128 stands for zero in the data rows.
Every row has a hidden score. In each pair, how much higher is the second row's than the first's? 6 means about the same, 12 much higher and 0 much lower.
[161 111 137 115 147 143 161 155]
[113 112 124  78 105 118 136 158]: 6
[190 107 142 108 134 124 115 164]
[122 122 173  99 121 107  88 154]: 2
[155  82 151 139 117  99 157 124]
[133 124 143 135 149 105 152 112]: 7
[116 106 149  81 120 124 137 134]
[104 158  92 169 137 150 157  82]: 12
[156 104 141 111 118 137 100 157]
[145 132 122 136 124 118 102 120]: 9
[127  69 135  99 104 127  67 133]
[160 105 142 136 133  87 145 114]: 6
[118 142 125 159 150 137 171 102]
[ 88 170 122 149 108  93 118  97]: 6
[155  86  88 107 126 158 133 170]
[136 102 144 112 155  85 121 103]: 0
[100 133 122 138 108 127 135 105]
[115 153 144 154  97 106 111 132]: 4
[161 108 112  98 125 139 113 159]
[166 108 124 125 134 101 139  87]: 5
[148 141 139 140 124 122 124 129]
[123 103  83 100 140 122 140 144]: 11
[122 105 118  98 105 130 148 164]
[ 86 163  83 138 119 171 150 108]: 11
[135 127 151 158 149 149 125  97]
[189 113 163 148 139  99 112 124]: 4
[101 123  90 104 108 162 111 143]
[ 98 142 103 142 169 188 128  89]: 6
[165 118 172 109 164 155 144 145]
[142 131 125 146 141 155 115 122]: 12
[ 97 171 151 163 142 113 154 118]
[161 133 162 130 131 143 142 137]: 4
[106 168  81 129 146 166 151 109]
[145 111 123 135 144 141 152 128]: 2
[164 115 155 113  78 132 125 147]
[128 142 146 142 155 111 108 113]: 8
[179 112 148 129 126 100 156 119]
[ 95 135  97 162 121 109 144  91]: 12
[109  73 147 117 114 115 107 146]
[102 153  89 157 136 146 112 111]: 12
[159  85 136 122 125  81  96 162]
[125  86 127 114 119 157 121 153]: 7
[127 164 130 163  99 112 135 120]
[130 100 110 111 135 120 149 119]: 7
[117  87 155 111 107 109 113 157]
[115 106  79  97  88 149 157 148]: 12
[146 118 160 140 160  89 150  88]
[113 139 111 162 153 142 145  96]: 12
[134 150 131 151 127 128 132 131]
[130 142 127 157 157 105 128 116]: 7
[131 114 130 140 147 132 160 113]
[102 155  91 151 113 173 142 128]: 10
[ 90 118 112  82 125 144 133 128]
[119 131 114 161 135 149 140 103]: 8
[112 117 133 107 101 152  92 169]
[ 77 165 107 144 123 171 120 123]: 10
[163 115 165 119 157 134 117 103]
[117 129 146 158 116 114 137 114]: 9
[ 90 137  89 149 126 140 137 124]
[142 148 117 149 142 145 153  93]: 3
[110  76 128  91 108 110 137 120]
[123 128 128 134 176 120 124 142]: 7
[148 107 146 101 124 128 145 159]
[125 116 135  78 116 127  96 154]: 7
[136 130 118 139 107 115 157 136]
[ 79 174 127 137 131 166 104 132]: 5
[129 148 113 155  96 133 110 107]
[113 117 119  90 128 147 137 142]: 4
[130 161 108 122 122 173 143 129]
[143 145 143 127 128 114 176  91]: 2
[129 134 128  88 106 105 149 124]
[111 144  92 179 122 106 153  83]: 12
[107 146  89 142 123 165 150 127]
[134 102 118 115 123 135 128 151]: 2
[154 141 139 128 163 120 117 133]
[131 200 118 130 128 109 169 117]: 8
[104  95 124  92 119 111 102 155]
[118 139 101 100 116 152 158 148]: 9
[119 104  68  99  93 133 137 150]
[161 125 178 122 149 143 137 117]: 0
[171 143 159 127 131 152 121 135]
[114 152  90 168 137 147 132  77]: 12
[177 104 155 115 124  96  98 149]
[136 129 143 144 140  98 142 118]: 8
[115 137  92 100 136 163 119 142]
[153  98 133 110 144 127 141 162]: 2
[124 125 142  89 123 129 109 183]
[140 154 175 152  85 104 147 115]: 4
[172 113 154 147 128  82 113 107]
[131 102 147  97 117 127 117 142]: 5
[146 144 139 153 148 128 130  93]
[147 123 138 104 142 119 126 136]: 5
[152 137 136 112 133 105 110 155]
[106 154 108 150 111 134 131 110]: 10
[127 130 107 160 128 137 153  93]
[ 99 124  85  89  98 159 126 153]: 6
[133 142 138 121 132 150 106 161]
[171 122 152 102 116 113  97 133]: 4
[ 78  94 103  90 107 111  88 146]
[ 83 145 103 166 137 115 134  96]: 8
[155 111 157 121 132 109 115 133]
[ 91 126  95 159 139 200 112  85]: 12
[142 143 150 140 163  88 109  98]
[141 138  75 100 114 166 133 140]: 12
[116 186 137 140  86 130 125 134]
[142 119 141 161 155 109 122 120]: 6
[167 127 158 114 137 136 102 166]
[107 132 155 154  91 127 139 117]: 7
[ 99 174 125 146 132 117 146 100]
[149 142 153 143 138  95 149  91]: 3
[154 140 141  88 106 125 121 151]
[155 139 144 121 139 138 105 158]: 7
[155  83 133 132 101 105 138 142]
[113  79 132  96 126 123 120 145]: 5
[110 163 106 135 101 141 124 133]
[170 147 131 127 129 158 132 143]: 3
[141 149 181 126 155 115 124 154]
[161 138 133 111 144 133 102 152]: 11
[133 121 141 146 147 108 134 118]
[157 136 148 149 153 107  97  90]: 5
[ 93 140  92 152 150 157 125  95]
[117 143  90 104 123 137 118 144]: 5
[109 113 106 104 115 171 122 156]
[115 106 117 116 138 142 101 153]: 5
[100 153  99 149 145 171 169 125]
[159 132 145 141 135 122 151 122]: 1
[148 115 126 141 142 140 125 126]
[144 146 134 162 111 131 106 118]: 6
[168  96 143 119 117 107  92 168]
[165 134 145 112 132 126 132 123]: 6
[124 120 137  83  89 162 138 161]
[122 116 100 155 147 121 152 102]: 12
[129 153 133 165  86 112 153 138]
[148 131 172 119 132 122 113 129]: 1
[105 120  96  90 129 153 127 177]
[151 154 163 139 176 142 112 127]: 0
[155 111 133 107 144 112 120 147]
[150  84 149 111 160 124 129 101]: 4
[178 137 169 105 148 115 142 126]
[164 133 136 113 119 135 131 162]: 10
[126 100 171 100 117 128  99 156]
[143 129 134 136 133 106 152 107]: 11
[174 108 132 108 122  91  85 148]
[117 123  99 145 141 154 148  95]: 11
[135 131 167 106 139 119 134 158]
[177 120 149 106 147 133 119 130]: 8
[124 124  74  88 103 180 130 158]
[104 145 122 164 121 100 157  87]: 3
[111 114 129 147 146 141 117 101]
[ 95 123 129  91 131 146 106 135]: 4
[122  83  70  93 120 145 150 136]
[117 125 121 148 137 145 138 136]: 2
[135 106 164 146 127  95 133 112]
[150 124 145 134 134 127 137 103]: 8
[119 108  77 110  83 147 123 167]
[ 92 136 125 104 115 150 137 150]: 1
[ 87 150 119 153 144 158 132 110]
[125 135 122  92 127 149 119 159]: 4
[112 174 143 165  88 116 165 103]
[ 99 126 104 161 143 138 174 103]: 10
[115 123 103 120 145 158 116 136]
[173 107 158 122 132 109 122 149]: 0
[119 111 122  81 113  98 120 142]
[133 134 139 102 101 147 120 149]: 5
[179 109 156 116 130 132  71 170]
[167 139 155 134 159 146 112 151]: 7
[127 166 147 174 110 132 141 105]
[141  90 143 114 131  89 127 163]: 5
[150 132 132 140 188 124 138 114]
[105 166 155 165  90 134 105 127]: 4
[116 151 115 169  96 120 145 104]
[136 156 141 152  92 110 118  98]: 3
[122 107 143 137 133  91 146 114]
[103 153 113 144 148 130 155  93]: 9
[120 168 146 170 113 114 119 115]
[120 173 148 155 103 112 130 137]: 5
[129 170 124 143 109 106 110 118]
[171 110 125 114 121 147 106 161]: 5
[127 118 150 128 112 109 127  85]
[121 159  91 109 119 104 144 146]: 12
[133 171 125 150  93 113 122 122]
[146 144 154 146 163 137 138 118]: 3
[124 133 128 103 132 122 131 155]
[155 102 120 111 130 154 108 144]: 7
[142 105 118 111 124 134  83 166]
[159 111 126 119 126 134 114 165]: 5
[135  90 144 124 120 111 139  80]
[141 139 150 150 135 160 150 112]: 6
[123 140 139 100 109 138 143 178]
[152 115 160 144 161 154 132  94]: 5
[150 123 134 117 120 128  89 154]
[119 153 109 136 146 127 136 127]: 9
[163 141 159 139 136 130 121 137]
[130 117 109 103 142 125  71 136]: 10
[ 81 147  89 147 119 131 144 116]
[124 153 164 166  93 127 127 127]: 0
[ 91  97 110  98 103 146 118 132]
[131 140 124 115 107 137 122 158]: 5
[146 118 139 130 142 117 141 115]
[153 108 128 111 132 142 141 154]: 7
[ 93 111 104 126 138 163 120  90]
[132 105 134 149 127 111 128 120]: 3
[147 139 132 126 132 106 159 131]
[112  88  99 108 137 135 135 143]: 9
